Here are some numbered points:
[ 1.23  0.14 -0.65  0.85 -0.13  0.78 -0.41 -0.05  4.50 -0.49 -0.30  2.99  2.28  0.32 -0.23  1.36
 -0.01 -0.27 -0.08  2.62  1.07  2.10 -0.07 -0.87  3.04 -0.95  1.97 -0.65  3.62  1.30 -0.39 -0.64] 0
[-0.28  0.13  0.69  2.34 -0.66  0.52 -0.67  0.49 -0.41  2.91  0.29  0.26  0.28  0.04 -0.54  1.01
  0.17 -1.32 -0.12 -0.65  2.04  0.00  0.12  0.16 -0.35 -0.53 -0.20  1.04 -0.66  1.29 -0.22 -0.84] 1
[-0.14  0.23  0.07 -0.94 -0.94 -0.84  1.55 -0.76 -0.12 -0.56  0.74 -0.37 -0.48 -0.12  3.75 -1.02
 -0.17 -0.27  0.15 -0.45 -1.57 -0.41  0.19  0.79 -0.65 -0.82 -0.34  0.47 -0.39 -0.56  0.48  2.62] 2
[-0.38 -0.04  1.41  0.27 -0.78  0.16 -0.44 -0.64 -0.69 -0.19  1.79  0.24  0.53 -0.27 -0.64  0.55
 -0.54 -1.10 -0.04 -0.01  0.11  1.70  0.02 -0.92 -0.70 -0.51 -0.51  1.17 -0.39  0.07 -1.00  0.52] 3
[ 2.07  0.05 -0.73  1.39  0.09  0.53 -0.49  0.31  4.45 -0.66 -0.69  2.84  2.55 -0.34 -0.61  0.99
 -0.17 -0.50  0.08  3.00  1.17  1.87  0.10 -0.96  3.04 -0.75  2.48 -0.54  3.77  1.12 -0.53 -0.92] 4
[-0.21  0.05 -0.44 -0.81 -0.66 -0.99 -0.98  0.57 -0.67 -0.35 -0.70 -1.03 -0.38 -0.05 -0.48 -0.72
 -0.36  0.08 -0.14 -0.07 -1.14  0.05  0.03 -1.27  0.12  3.31  1.81  0.28 -0.40 -0.56  1.01  0.59] 5
[-0.43  0.35  0.07 -0.88 -0.86 -0.86 -0.41 -0.94 -0.33 -0.56 -0.18 -0.55 -0.08 -0.06 -0.58 -0.60
  0.04  0.44 -0.11 -0.33 -0.63 -0.59 -0.10  2.18 -0.59 -0.67 -0.74 -0.26 -0.30 -0.68  0.88 -0.64] 6
[-0.34  0.07  3.01  1.05 -0.35  1.78 -0.45 -0.60 -0.40  4.50  4.19 -0.03 -0.80 -0.27 -0.54  1.30
  0.09 -0.51 -0.26 -0.58  1.19  0.74  0.16  1.26 -0.48 -0.68 -0.61  0.59 -0.31  0.30 -1.28 -0.86] 7
[ 0.21  0.03  2.68  1.92 -0.63  2.21 -0.67 -0.64 -0.48  5.98  4.45  0.51 -0.33 -0.21 -0.42  1.61
 -0.09 -1.11  0.23 -0.51  2.05  1.12  0.10  0.75 -0.74 -0.48 -0.60  0.78 -0.50  1.29 -1.82 -1.04] 8
[ 1.54 -0.20 -0.43 -1.00  3.45  3.70  4.43 -0.80 -0.68  1.38 -0.43  0.73 -0.51  0.10 -0.44  1.30
 -0.11  1.88 -0.16  0.32  1.35 -0.26 -0.30 -0.91 -0.68 -0.87 -0.32 -1.63 -0.67  0.87 -1.96 -0.71] 9
[-0.23 -0.08 -0.50 -0.09  0.63 -0.28  0.21 -0.69 -0.69 -0.52  0.46 -0.51 -0.51 -0.05 -0.59  0.14
 -0.01  0.85  0.01 -0.43  0.56 -0.57  0.08  1.58 -0.83 -0.40 -0.64 -1.03 -0.58 -0.53  0.16 -0.77] 10
[-0.41  0.11 -0.35 -0.58 -0.08 -0.85 -0.11 -0.62 -0.31 -0.56 -0.49 -0.41 -0.46 -0.01 -0.64 -1.16
 -0.26  1.16  0.07 -0.66 -1.32 -1.00  0.08  0.28 -1.08  6.44  0.29  0.33 -0.51 -1.02  0.65  1.13] 11
[-0.32  0.15  1.56  0.30 -0.91 -0.36 -0.60 -0.87 -0.50 -0.99  1.52 -0.16  0.02 -0.08 -0.48  0.37
  0.08 -1.09 -0.14 -0.30 -0.04  1.26 -0.01 -0.54 -0.46 -0.36 -0.62  1.16 -0.42 -0.04 -0.72  0.37] 12
[-0.31  0.19  0.12 -0.77  1.84  2.10  6.04 -0.78 -0.45 -0.57 -0.13 -0.90 -0.12  0.14  1.06  0.25
 -0.15  0.95 -0.06 -0.57 -0.15 -0.01  0.15  0.60 -0.45 -0.47 -0.34 -0.35 -0.43 -0.79 -0.76 -0.61] 13
[-0.41 -0.07  1.06  2.61 -0.95  0.50 -0.42  1.80 -0.67  3.24  0.58  0.84  1.05 -0.27 -0.50  1.20
 -0.13 -1.53 -0.27 -0.08  1.74  0.45  0.11 -0.14 -0.42 -0.71 -0.44  1.69 -0.20  1.59 -0.18 -0.53] 14
[ 2.06 -0.02 -0.36  0.36  2.12  1.84 -0.65 -0.83  0.40  0.47 -0.54  2.07  0.46  0.24 -0.64  0.79
 -0.11  0.86 -0.08  2.36  1.71  0.41 -0.02 -0.69  0.97 -0.44  0.77 -1.32  0.11  1.57 -1.55 -0.78] 15
[ 0.04  0.21  2.55  1.57 -0.36  2.54 -0.52 -1.08 -0.36  5.50  4.82 -0.11 -0.64 -0.32 -0.59  1.23
 -0.11 -0.96 -0.21 -0.59  2.00  0.88 -0.22  0.91 -0.27 -0.83 -0.39  0.90 -0.64  0.70 -1.66 -0.61] 16
[-0.50  0.05 -0.75 -0.55 -0.50 -1.00 -0.96  1.19 -0.58 -0.68 -0.74 -0.62 -0.71 -0.18  1.88 -2.24
 -0.03  0.24 -0.09 -0.51 -1.31 -0.21  0.12 -0.39 -0.09  6.34  1.40  0.57 -0.48 -0.78  0.89  1.62] 17
[-0.37 -0.33 -0.76  0.03  0.13 -0.09 -0.37 -0.95 -0.38 -0.78  0.60 -0.93 -0.38 -0.11 -0.38  0.23
 -0.28  0.87 -0.04 -0.69  0.54 -0.89 -0.35  1.40 -0.49 -0.60 -0.59 -0.95 -0.22 -0.50  0.05 -0.61] 18
[-0.30 -0.24  1.38  0.60 -1.21 -0.36 -0.66 -0.43 -0.45 -0.02  1.45  0.00  0.49  0.11 -0.80  0.24
 -0.08 -1.76 -0.22 -0.04 -0.07  1.63 -0.25 -0.43 -0.71 -0.50 -0.60  1.05 -0.41  0.29 -0.62  0.33] 19
[-0.26 -0.11 -0.57 -0.82 -0.43 -0.61 -0.65  0.01 -0.42 -0.84 -0.89 -0.79 -0.56 -0.06 -0.38 -1.82
 -0.39 -0.51  0.26 -0.10 -1.51  0.06 -0.10 -0.36 -0.34  1.53  0.64  0.23 -0.55 -0.71  0.20  1.20] 20
[-0.21 -0.11 -0.14  1.57 -0.67 -0.39 -0.76  0.47 -0.48 -0.15 -0.24 -0.02 -0.29  0.22 -0.68  0.64
 -0.26 -0.62 -0.35 -0.66  1.02 -0.73 -0.06  0.16 -0.20 -0.49 -0.42  0.32 -0.21  0.52  0.03 -0.70] 21
[-0.58 -0.12 -0.53 -0.90 -0.81 -0.79 -0.71 -0.34 -0.33 -0.79 -0.64 -0.64 -0.21 -0.11  6.35 -1.60
 -0.27  0.35  0.13 -0.56 -1.48 -1.24 -0.26  0.64 -0.73 -0.69 -0.73 -0.10 -0.17 -0.52  0.80  1.85] 22
[-0.55 -0.06 -0.59 -0.86 -0.86 -0.97 -0.64 -0.65 -0.40 -0.76 -0.92 -0.73 -0.64 -0.17 -0.60 -0.56
 -0.16  0.80  0.14 -0.67 -0.78 -0.65  0.11 -0.98 -0.33 -0.59 -0.05  0.21 -0.32 -0.74 -0.31  0.16] 23
[-0.38  0.14 -0.53 -0.98 -1.20 -0.78 -0.63 -0.18 -0.30 -0.41 -0.49 -0.52 -0.55  0.14 -0.64 -1.06
  0.11  0.45 -0.36 -0.49 -0.99 -1.13 -0.12  2.32 -0.51 -0.66 -0.73 -0.51 -0.46 -0.78  1.55 -0.93] 24
[-0.48  0.04 -0.46 -0.79  1.55  0.03  0.65 -0.64 -0.48 -0.55  0.69 -0.90 -0.34 -0.02 -0.45  0.10
 -0.20  1.41 -0.26 -0.60  0.17 -0.39 -0.10  1.14 -0.43 -0.70 -0.21 -1.48 -0.35 -0.97 -0.11 -0.81] 25
[-0.09 -0.06 -0.02 -1.01  0.82  1.55  5.64 -0.59  0.05 -0.66  0.25 -0.69 -0.21 -0.11  1.86  0.06
 -0.27  0.43  0.11 -0.51  0.05  0.49 -0.09  0.85 -0.41 -0.72 -0.35 -0.21 -0.42 -0.64 -0.03  0.25] 26
[-0.20 -0.18  2.38  0.47 -0.50  0.86 -0.94 -0.69 -0.62  2.21  3.33 -0.99 -0.24  0.01 -0.31  0.64
 -0.12 -0.96 -0.09 -0.62  0.30  0.17 -0.21  1.12 -0.48 -0.38 -0.34  0.47 -0.34  0.56 -1.41 -0.45] 27
[-0.24  0.12  0.52  2.15 -0.72 -0.04 -0.75  1.03 -0.63  1.65 -0.02  0.42  0.31 -0.07 -0.58  0.82
 -0.10 -1.29 -0.04 -0.45  1.45  0.02 -0.16 -0.24 -0.21 -0.52 -0.78  1.06 -0.68  1.24  0.09 -0.90] 28
[-0.28 -0.09  0.67  2.32 -1.01  0.74 -0.80  1.04 -0.63  3.30  0.40  0.65  0.81 -0.04 -0.58  0.85
 -0.25 -1.32  0.28 -0.43  1.95  0.18 -0.11 -0.16 -0.24 -0.51 -0.33  0.69 -0.39  1.35 -0.34 -0.66] 29
[-0.52 -0.06  0.02 -0.66 -0.92 -1.03  1.02 -1.03 -0.29 -0.37  0.43 -0.76 -0.63  0.02  5.34 -1.15
 -0.27  0.01 -0.11 -0.34 -1.35 -0.50 -0.13 -0.19 -0.67 -0.86 -0.36  0.11 -0.28 -0.64  0.82  2.33] 30
[-0.40  0.01 -0.28 -1.05 -0.97 -0.82 -0.52 -0.53 -0.44 -0.33 -0.73 -0.46 -0.76 -0.22 -0.51 -0.90
  0.05  1.56 -0.45 -0.41 -0.36 -1.14 -0.07 -1.17 -0.05 -0.59 -0.48 -0.06 -0.48 -0.81  0.09 -0.98] 31
[-0.39  0.14  0.93  1.65 -0.88  0.31 -0.48  0.15 -0.44  1.77  0.40 -0.16  0.11 -0.08 -0.88  0.88
 -0.17 -1.26  0.29 -0.36  1.53 -0.05 -0.07  0.66 -0.35 -0.72 -0.24  0.81 -0.59  1.29  0.16 -0.70] 32
[ 1.67  0.01 -0.43  1.42  0.60  0.49 -0.44 -0.04  4.15 -0.50 -0.60  2.99  2.48  0.08 -0.68  0.99
  0.19 -0.37 -0.01  3.14  1.17  2.31 -0.06 -0.99  2.60 -0.81  2.42 -0.48  3.44  1.43 -0.40 -0.75] 33
[-0.45 -0.12  0.87 -0.71 -0.81 -0.78 -0.65 -0.82 -0.57 -0.79  0.66 -0.74 -0.61  0.00 -0.45 -0.03
 -0.30 -0.28  0.29 -0.50 -0.24 -0.74  0.26  2.64 -0.49 -0.73 -0.67  0.39 -0.79 -0.84  1.26 -0.95] 34
[-0.37 -0.03 -0.89 -1.03 -0.16 -0.94 -0.55 -0.18 -0.43 -0.47 -0.72 -0.51 -0.33 -0.01 -0.72 -1.15
 -0.16  0.39  0.11 -0.37 -1.26 -0.44 -0.07 -0.84 -0.26  4.78  1.22 -0.03 -0.46 -0.72  1.11  0.45] 35
[-0.49  0.03  1.33  2.66 -0.90  0.57 -0.75  2.68 -0.22  3.42  0.90  0.88  1.49 -0.19 -0.73  1.41
  0.02 -1.21 -0.03 -0.61  1.79  1.08  0.03 -0.60 -0.36 -0.18 -0.59  1.53 -0.47  1.73 -0.26 -0.92] 36
[-0.50 -0.13  0.39 -1.04 -0.59 -0.75 -0.61 -0.72 -0.35 -0.49  0.10 -0.53 -0.40 -0.22 -0.69 -0.97
 -0.07 -0.69 -0.18  0.15 -1.57  0.28  0.14 -0.14 -0.63 -0.97  0.14  0.24 -0.39 -0.62  0.00  1.16] 37
[-0.38  0.01  0.44 -0.90 -1.08 -0.93 -0.54  1.64 -0.65 -0.42 -0.63 -0.35 -0.41 -0.17 -0.85 -1.88
 -0.35  0.00  0.11 -0.41 -1.68 -1.12  0.24  2.56 -0.75  6.18 -0.60  0.71 -0.01 -0.97  2.69  2.13] 38
[ 1.75  0.01 -0.69 -0.11  2.38  2.33 -0.61 -0.69 -0.30  0.86 -0.75  1.73  0.13 -0.40 -0.42  1.13
 -0.30  1.07  0.06  2.02  1.51  0.13 -0.07 -0.97  0.53 -0.62  0.57 -1.50 -0.02  1.41 -1.68 -0.80] 39
[-0.25  0.20  1.69  2.88 -0.78  0.11 -0.37  2.99  0.07  2.82  0.52  0.88  1.80 -0.13 -0.88  0.91
 -0.30 -1.35  0.39 -0.08  1.38  1.45  0.53 -0.46 -0.25 -0.70 -0.48  2.10 -0.04  1.77 -0.63 -1.06] 40
[-0.40  0.05  0.35 -0.84 -0.80 -0.99 -0.84 -0.79 -0.45 -0.25  0.30 -0.89 -0.47  0.03  3.83 -0.71
  0.01  0.08 -0.01 -0.73 -1.64 -0.59  0.03  0.56 -0.41 -0.78 -0.32  0.26 -0.37 -0.68  0.69  2.59] 41
[ 1.24  0.00 -0.71  0.36  1.57  0.84 -0.50 -0.78  1.91 -0.66 -0.93  2.09  1.58 -0.05 -0.68  0.82
  0.21  0.37 -0.24  2.47  1.11  0.90  0.30 -1.27  1.36 -0.41  1.14 -1.00  1.41  1.56 -1.64 -0.88] 42
[-0.23  0.33 -0.59  0.74  0.74  0.07 -0.70 -0.87 -0.64 -0.48 -0.06 -0.46 -0.41  0.18 -0.81  0.50
 -0.39  0.38 -0.02 -0.71  0.78 -0.97  0.16  0.57 -0.43 -0.61 -0.28 -0.74 -0.68  0.25 -0.31 -0.83] 43
[ 1.62  0.07 -0.84  0.97  0.76  0.34 -0.42  0.06  3.66 -0.64 -0.66  2.43  1.78 -0.07 -0.61  0.52
  0.20  0.17 -0.14  2.81  0.92  1.51  0.11 -0.85  2.32 -0.76  2.03 -0.43  2.09  1.18 -1.03 -0.85] 44
[ 1.62 -0.09 -0.55  1.16  0.70  0.57 -0.65 -0.56  3.94 -0.63 -0.69  3.00  2.17 -0.01 -0.75  0.96
 -0.53 -0.32 -0.10  3.02  1.17  1.96  0.06 -1.15  2.35 -0.57  2.02 -0.32  2.63  1.39 -1.19 -1.19] 45
[ 0.44  0.08 -0.42  0.62  0.90  0.15 -0.50 -0.88 -0.54 -0.63  0.09  0.13 -0.49  0.03 -0.32  0.68
 -0.33  0.37  0.26 -0.15  0.94 -0.89 -0.08  0.02 -0.42 -0.27 -0.66 -1.26 -0.56  0.11 -0.82 -0.84] 46
[-0.36 -0.19 -0.74 -1.21  0.23 -0.45  1.18 -0.82 -0.68 -0.58 -0.49 -0.96 -0.40 -0.32 -0.60 -1.40
 -0.30  1.59  0.19 -0.47 -1.44 -0.99  0.15  0.20 -0.49 -0.31  0.06 -0.34 -0.41 -0.56  1.03  0.77] 47
[ 0.64 -0.06 -0.68  0.70  1.46  0.20 -0.69 -0.69 -0.12 -0.13  0.04  0.01 -0.51 -0.01 -0.53  0.67
  0.04  0.78 -0.13  0.12  1.03 -0.75 -0.23  0.06 -0.67 -0.40 -0.56 -1.00 -0.53  0.08 -0.50 -0.87] 48
[-0.38  0.07 -0.45 -0.90 -0.93 -0.43 -0.66  0.25 -0.43 -0.58 -0.80 -0.68 -0.14 -0.31 -0.62 -0.93
  0.02 -0.39 -0.14 -0.43 -1.33 -0.58 -0.15 -0.02 -0.31 -0.57 -0.50  1.34 -0.19 -0.60  1.01  1.74] 49
[-0.13 -0.13  1.62  0.39 -0.83 -0.44 -0.35 -0.40 -0.63 -0.68  1.60 -0.18  0.26  0.06 -0.76  0.44
 -0.16 -1.21  0.14 -0.29 -0.13  1.38  0.20 -0.28 -0.74 -0.50 -0.64  0.75 -0.30  0.33 -0.51  0.68] 50
[-0.39  0.04 -0.60 -0.76 -1.19 -0.60 -0.49  4.03  1.02 -0.45 -0.84 -0.80 -0.02 -0.24 -0.68 -0.74
 -0.28 -1.15  0.12 -0.39 -1.58 -0.08 -0.04 -0.87  1.14 -0.70  0.03  0.62 -0.59 -0.92  0.98  1.45] 51
[-0.28 -0.22  2.18  0.45 -0.33  1.59 -0.56 -0.76 -0.49  3.14  3.60 -0.48 -0.33  0.02 -0.61  0.57
 -0.07 -0.81  0.22 -0.89  0.63  0.61  0.08  1.02 -0.64 -0.70 -0.51  0.46 -0.31  0.49 -0.92 -0.59] 52
[-0.26 -0.10 -0.39 -0.92 -0.42 -0.80 -0.49 -0.28 -0.46 -0.32 -0.94 -0.76 -0.35 -0.20 -0.30 -0.85
 -0.09  1.19  0.07 -0.56 -1.48 -0.59 -0.01  0.10 -0.74 -0.92  0.63 -0.17 -0.55 -0.46  0.96  0.67] 53
[-0.28 -0.07  1.13 -0.30 -0.75  0.04 -0.82 -0.86 -0.32 -0.56  2.07 -0.06 -0.06 -0.14 -0.72  0.21
 -0.01 -1.08 -0.23  0.34  0.14  1.68 -0.29 -0.70 -0.40 -0.75 -0.01  0.45  0.07 -0.51 -0.99  0.67] 54
[-0.47 -0.02 -0.59 -0.84 -0.26 -0.95 -0.71  0.38 -0.65 -0.64 -0.75 -0.84 -0.51 -0.49 -0.65 -1.81
 -0.02  0.95 -0.09 -0.47 -1.35 -0.75 -0.10  1.48 -0.61  6.19 -0.17  0.39 -0.17 -0.94  1.49  2.28] 55
[ 1.68 -0.01 -0.42  1.02  1.02  0.75 -0.88 -0.52  3.23 -0.53 -0.84  2.32  1.80 -0.21 -0.48  0.63
  0.14  0.36 -0.11  3.05  1.25  1.25 -0.07 -0.77  1.98 -0.41  1.55 -0.83  1.73  1.47 -1.20 -0.84] 56
[ 0.15 -0.04 -0.47  0.87  0.40  0.01 -1.22 -0.88 -0.36 -0.30 -0.40 -0.05 -0.38  0.13 -0.45  0.64
 -0.36  0.23  0.06 -0.60  1.10 -0.92 -0.07  0.22 -0.40 -0.45 -0.66 -0.50 -0.39  0.25 -0.29 -1.01] 57
[ 0.74 -0.05 -0.70 -0.15  0.37  0.66 -0.54 -1.11 -0.49 -0.49 -0.98 -0.06 -0.54 -0.28 -0.59  0.81
  0.15  1.04  0.09  0.77  0.49 -0.36  0.09 -1.06  0.52 -0.72 -0.18 -0.86 -0.55  0.45 -0.80 -1.05] 58
New points follow, each followed by the numbers of its five nearest points above, nearest first.
[-0.42 -0.06 -0.68 -0.98 -1.00 -0.74 -0.58 -0.38 -0.29 -0.45 -0.72 -0.60 -0.24 -0.44  6.17 -1.53
 -0.05  0.63  0.03 -0.56 -1.24 -1.13 -0.19  0.90 -0.07 -0.80 -0.57 -0.09 -0.31 -0.51  0.74  1.46] 22 30 41 2 53
[ 0.03 -0.23 -0.54 -1.24 -1.00 -0.80 -0.94  4.49  1.05 -0.43 -0.52 -0.52 -0.11  0.08 -0.58 -0.58
  0.10 -1.18  0.06 -0.51 -1.49  0.11 -0.14 -0.95  1.09 -0.41  0.07  0.64 -0.91 -0.91  1.25  1.82] 51 49 20 37 53
[-0.38  0.12 -0.29  1.28 -0.36 -0.59 -0.80  0.14 -0.46 -0.08 -0.67 -0.14 -0.09 -0.02 -0.45  0.75
 -0.22 -0.40 -0.13 -0.43  1.24 -0.78  0.17  0.21 -0.37 -0.59 -0.18 -0.16 -0.46  0.64 -0.47 -0.86] 21 57 43 46 48
[-0.07  0.14 -0.51 -0.84 -0.48 -1.02 -0.82  0.85 -0.36 -0.49 -0.54 -0.72 -0.60 -0.16  0.74 -2.14
  0.15 -0.30  0.00 -0.16 -1.34 -0.07  0.10 -0.37 -0.17  6.43  1.13  0.41 -0.35 -0.93  0.38  1.30] 17 35 11 55 5
[-0.47  0.07 -0.69 -1.23  0.51 -0.77  2.80 -0.64 -0.52 -0.40 -0.93 -0.75 -0.34 -0.22 -0.67 -0.80
 -0.49  2.05  0.04 -0.78 -1.63 -1.07 -0.04  0.41 -0.42 -0.42 -0.01 -0.78 -0.29 -0.40  0.87  0.74] 47 53 25 23 10
[-0.37  0.30 -0.73 -0.74 -0.84 -0.92 -0.70  4.46  0.91 -0.67 -0.95 -0.45 -0.23  0.11 -0.47 -0.60
  0.07 -1.21  0.11 -0.60 -1.35 -0.38 -0.06 -0.99  1.07 -0.75  0.08  0.64 -0.22 -0.57  1.21  1.25] 51 49 20 53 37
[-0.30  0.03 -0.64 -0.97 -0.34 -0.61 -0.64  0.94 -0.53 -0.28 -0.60 -0.58 -0.20  0.21  1.60 -2.35
 -0.14  0.19 -0.08 -0.54 -1.28 -0.33 -0.04 -0.41 -0.31  6.53  1.22  0.49 -0.43 -0.71  0.75  1.39] 17 35 11 55 5
[-0.28 -0.21  1.34  2.53 -0.67 -0.20 -0.58  3.16  0.45  2.21  0.38  1.02  1.96 -0.12 -1.06  1.06
  0.01 -1.56 -0.10  0.03  1.10  2.14  0.01 -0.92 -0.31 -0.83 -0.08  2.05  0.23  1.64 -1.06 -0.77] 40 36 14 29 28
[-0.25 -0.12 -0.56 -0.90 -0.45 -0.36 -0.39 -0.90 -0.32 -0.44 -0.75 -0.91 -0.62  0.42 -0.43 -0.56
 -0.48  0.56 -0.08 -0.73 -1.01 -0.45 -0.05 -1.00 -0.33 -0.39 -0.21  0.28 -0.36 -0.87  0.02  0.40] 23 53 31 37 49
[-0.51  0.44 -0.69 -1.12 -0.50 -0.90 -0.71 -0.83 -0.62 -0.57 -0.65 -0.70 -0.74 -0.20  6.02 -1.26
 -0.21  1.52 -0.01 -0.50 -1.89 -0.99 -0.09  0.58  0.13 -0.56 -0.47 -0.85 -0.50 -0.48  0.51  0.80] 22 30 41 2 53
[ 0.78 -0.07 -0.55  0.90  0.77  0.80 -0.63 -0.85  0.41  0.28 -0.73  1.56  1.14  0.32 -0.90  1.68
 -0.38 -0.67 -0.28  1.03  0.63  1.25 -0.16 -1.18  1.48 -0.70 -0.15 -0.34  3.39  1.19 -0.63 -0.67] 42 56 15 44 45
[ 0.46  0.12 -0.60  0.02  1.05  1.15 -0.46 -0.70 -0.53 -0.76 -0.54  0.56 -0.29 -0.10 -0.37  0.49
  0.02  1.00  0.03  0.85  1.16 -0.29  0.25 -0.80  0.42 -0.58 -0.39 -0.94 -0.38  0.20 -1.03 -1.00] 58 46 48 57 43
[ 0.65  0.08 -0.59 -0.86  2.56  2.81  6.04 -0.66 -0.29 -0.22 -0.26 -0.69 -0.52  0.23 -0.75  0.40
 -0.03  1.28  0.11 -0.54  0.36 -0.03 -0.27  0.27 -0.52 -0.50 -0.48 -0.65 -0.74 -0.27 -1.26 -0.92] 13 9 26 25 10
[-0.32  0.13 -0.37 -0.63 -0.50 -1.16 -0.82  4.67  1.41 -0.87 -0.77 -0.77  0.13  0.03 -0.47 -0.93
  0.02 -1.29 -0.24 -0.33 -1.58 -0.13  0.26 -0.68  0.99 -0.77  0.14  0.83 -0.41 -0.44  1.12  1.50] 51 49 20 37 53
[-0.55  0.02  0.08  1.76 -1.18 -0.28 -0.53  0.63 -0.48  0.53 -0.21 -0.35 -0.26 -0.16 -0.66  0.37
  0.01 -0.87  0.21 -0.35  1.17 -0.50  0.14  0.04 -0.18 -0.62 -0.68  0.46 -0.21  0.53  0.06 -0.58] 21 28 32 57 1
[-0.05 -0.10 -0.35 -1.15  2.24  2.03  6.02 -0.93 -0.71 -0.61 -0.17 -0.60 -0.20 -0.21 -0.43  0.18
 -0.08  0.98 -0.09 -0.54  0.00 -0.26 -0.20  0.58 -0.51 -0.69 -0.57 -0.60 -0.44 -0.53 -0.58 -0.90] 13 26 9 25 10
[ 1.00  0.15 -0.33  0.23  0.79  1.78 -0.28 -0.79 -0.55  0.10 -0.46  1.00 -0.49 -0.09 -0.41  0.87
 -0.19  0.88 -0.10  0.61  1.15  0.06 -0.17 -1.00  0.58 -0.53 -0.48 -1.20 -0.34  0.68 -0.82 -0.67] 58 46 48 39 15
[-0.39 -0.26 -0.29 -0.82  1.63 -0.43  2.14 -0.93 -0.38 -0.33  0.87 -0.75 -0.45 -0.13 -0.55 -0.41
 -0.06  1.91  0.08 -0.50 -0.47 -0.79  0.10  0.82 -0.62 -0.86 -0.63 -1.30 -0.45 -0.78  0.28 -0.92] 25 10 47 18 43
[-0.25  0.17 -0.14 -0.95 -0.74 -0.73 -1.07  0.38 -0.57 -0.28 -0.84 -0.58 -0.07  0.05 -0.43 -1.20
 -0.12 -0.59 -0.18 -0.52 -1.41 -0.48 -0.21 -0.18 -0.59 -0.68 -0.52  1.69 -0.43 -0.95  0.76  2.30] 49 37 53 20 23
[-0.32 -0.06 -0.07 -0.95 -0.84 -0.40 -0.57  0.57 -0.45 -0.73 -0.60 -0.66 -0.39 -0.38 -0.23 -0.96
 -0.24 -0.76  0.00 -0.46 -1.64 -0.90  0.06  0.18 -0.46 -0.44 -0.27  1.67 -0.42 -0.82  1.30  2.50] 49 37 20 53 23
[-0.48  0.01 -0.07 -0.83 -0.98 -0.99 -0.76  0.27 -0.38 -0.68 -0.79 -0.73 -0.42  0.05 -0.50 -1.03
 -0.05 -0.83 -0.21 -0.29 -1.50 -0.60 -0.11 -0.05 -0.37 -0.76 -0.27  1.37 -0.26 -0.77  1.05  1.94] 49 37 53 20 23
[-0.57  0.21  0.74  0.07 -0.66 -0.31 -0.86 -0.56 -0.40 -0.53  0.82 -0.58 -0.24 -0.08 -0.86  0.37
 -0.30 -0.51  0.06 -0.39  0.41 -0.61 -0.09  2.10 -0.70 -0.40 -0.75  0.32 -0.20 -0.12  1.03 -0.69] 34 6 18 10 21
[ 1.68  0.02 -0.72 -0.51  2.63  2.81  0.92 -0.95 -0.48  0.92 -0.64  1.31 -0.17 -0.03 -0.43  1.25
  0.01  1.48  0.09  1.08  1.44 -0.43 -0.02 -0.97  0.11 -0.66 -0.19 -1.89 -0.22  1.13 -1.39 -0.92] 39 15 9 58 48
[ 0.24 -0.08 -0.65 -0.98  0.38 -0.05 -0.96 -0.92 -0.50 -0.48 -0.79 -0.47 -0.31 -0.11 -0.82  0.07
 -0.27  1.36  0.05  0.27  0.59 -0.73 -0.03 -0.75  0.21 -0.60 -0.35 -0.63 -0.51 -0.18 -0.68 -0.70] 58 46 31 48 57
[-0.10  0.20 -0.53 -1.12 -0.48 -0.81 -0.66  0.42 -0.63 -0.46 -0.67 -0.67 -0.12 -0.28 -0.78 -1.06
 -0.39 -0.04 -0.03 -0.41 -1.12 -0.04  0.31 -1.36  0.00  6.06  1.29  0.21 -0.30 -1.21  0.55  0.38] 35 5 11 17 55
[-0.24 -0.60 -0.71 -0.74 -0.70 -1.01 -0.71  4.55  2.10 -0.46 -0.76 -0.67  0.45  0.09 -0.32 -0.79
 -0.22 -0.95 -0.11 -0.11 -1.40 -0.19 -0.20 -0.90  1.03 -0.50  0.20  0.57 -0.31 -0.64  0.98  0.96] 51 49 20 53 37
[-0.39  0.02  0.11 -1.08 -0.69 -0.79 -0.80 -0.25 -0.49 -0.18 -0.51 -0.64 -0.55 -0.13 -0.75 -1.27
 -0.48 -0.24 -0.15  0.41 -1.15  0.63  0.17 -0.57 -0.30 -0.46  0.37  0.08 -0.41 -0.65  0.41  1.00] 37 20 53 49 23
[-0.33  0.11 -0.86 -0.95 -1.06 -1.12 -0.59  4.63  1.42 -0.47 -1.03 -0.97  0.11 -0.12 -0.34 -0.50
 -0.07 -1.11  0.29 -0.09 -1.47 -0.16  0.27 -0.74  1.08 -0.49  0.13  0.41 -0.48 -0.60  0.94  1.66] 51 49 20 53 37
[-0.76  0.15  0.65 -0.68 -0.36 -0.27 -0.58 -0.78 -0.35 -0.34  2.02 -0.22 -0.49 -0.16 -0.81  0.22
 -0.07 -0.80  0.18 -0.20  0.26  1.48  0.07 -0.97 -0.77 -0.63 -0.28  0.37 -0.18 -0.92 -0.60  0.93] 54 12 3 50 19
[ 0.78  0.06 -0.58 -0.69  3.03  3.54  6.12 -0.66 -0.37  0.67 -0.37  0.20 -0.73  0.15 -0.82  0.73
 -0.02  1.65  0.15 -0.81  0.83  0.18 -0.01 -0.10 -0.53 -0.73 -0.20 -1.12 -0.52  0.27 -1.69 -0.82] 9 13 26 25 39
[-0.74  0.03 -0.56 -0.83 -0.85 -0.66 -0.48  4.53  1.43 -0.59 -0.56 -0.70  0.19 -0.30 -0.55 -0.64
  0.05 -0.79 -0.11 -0.26 -1.90 -0.01 -0.01 -0.66  1.28 -0.62  0.54  0.68 -0.66 -1.09  1.03  1.45] 51 49 20 53 37
[-0.40  0.07 -0.37 -0.87 -0.43 -0.84 -0.81  0.75 -0.28 -0.68 -0.95 -0.46 -0.72 -0.09 -0.46 -0.97
 -0.23 -0.12 -0.11  0.01 -1.50  0.41 -0.14 -0.87  0.19  2.35  1.80  0.48 -0.59 -0.91  1.14  0.24] 5 20 35 53 23
[-0.51 -0.24  0.21 -0.89 -0.99 -0.71 -0.55 -0.76 -0.52 -0.52  0.29 -0.57 -0.38 -0.32  2.59 -0.51
 -0.12 -0.09  0.27 -0.41 -1.43 -0.31  0.35  0.04 -0.34 -0.47 -0.75  0.89 -0.13 -0.82  0.48  2.31] 41 2 30 49 37
[-0.38  0.07  0.46  1.36 -0.71  0.35 -0.50  0.18 -0.51  1.32  0.48 -0.48 -0.58 -0.05 -0.45  0.96
  0.02 -1.59 -0.07 -0.45  1.44 -0.60  0.19  1.30 -0.73 -0.29 -0.64  0.65 -0.08  0.73  0.37 -0.97] 32 21 28 1 29
[ 1.43  0.03 -0.68 -0.93  3.21  2.96  3.18 -0.83 -0.40  0.98 -0.83  1.09 -0.24  0.06 -0.55  1.03
 -0.07  1.86 -0.03  0.77  1.32 -0.27 -0.07 -1.19 -0.96 -0.36 -0.49 -2.04 -0.52  1.05 -1.71 -0.63] 9 39 15 58 48
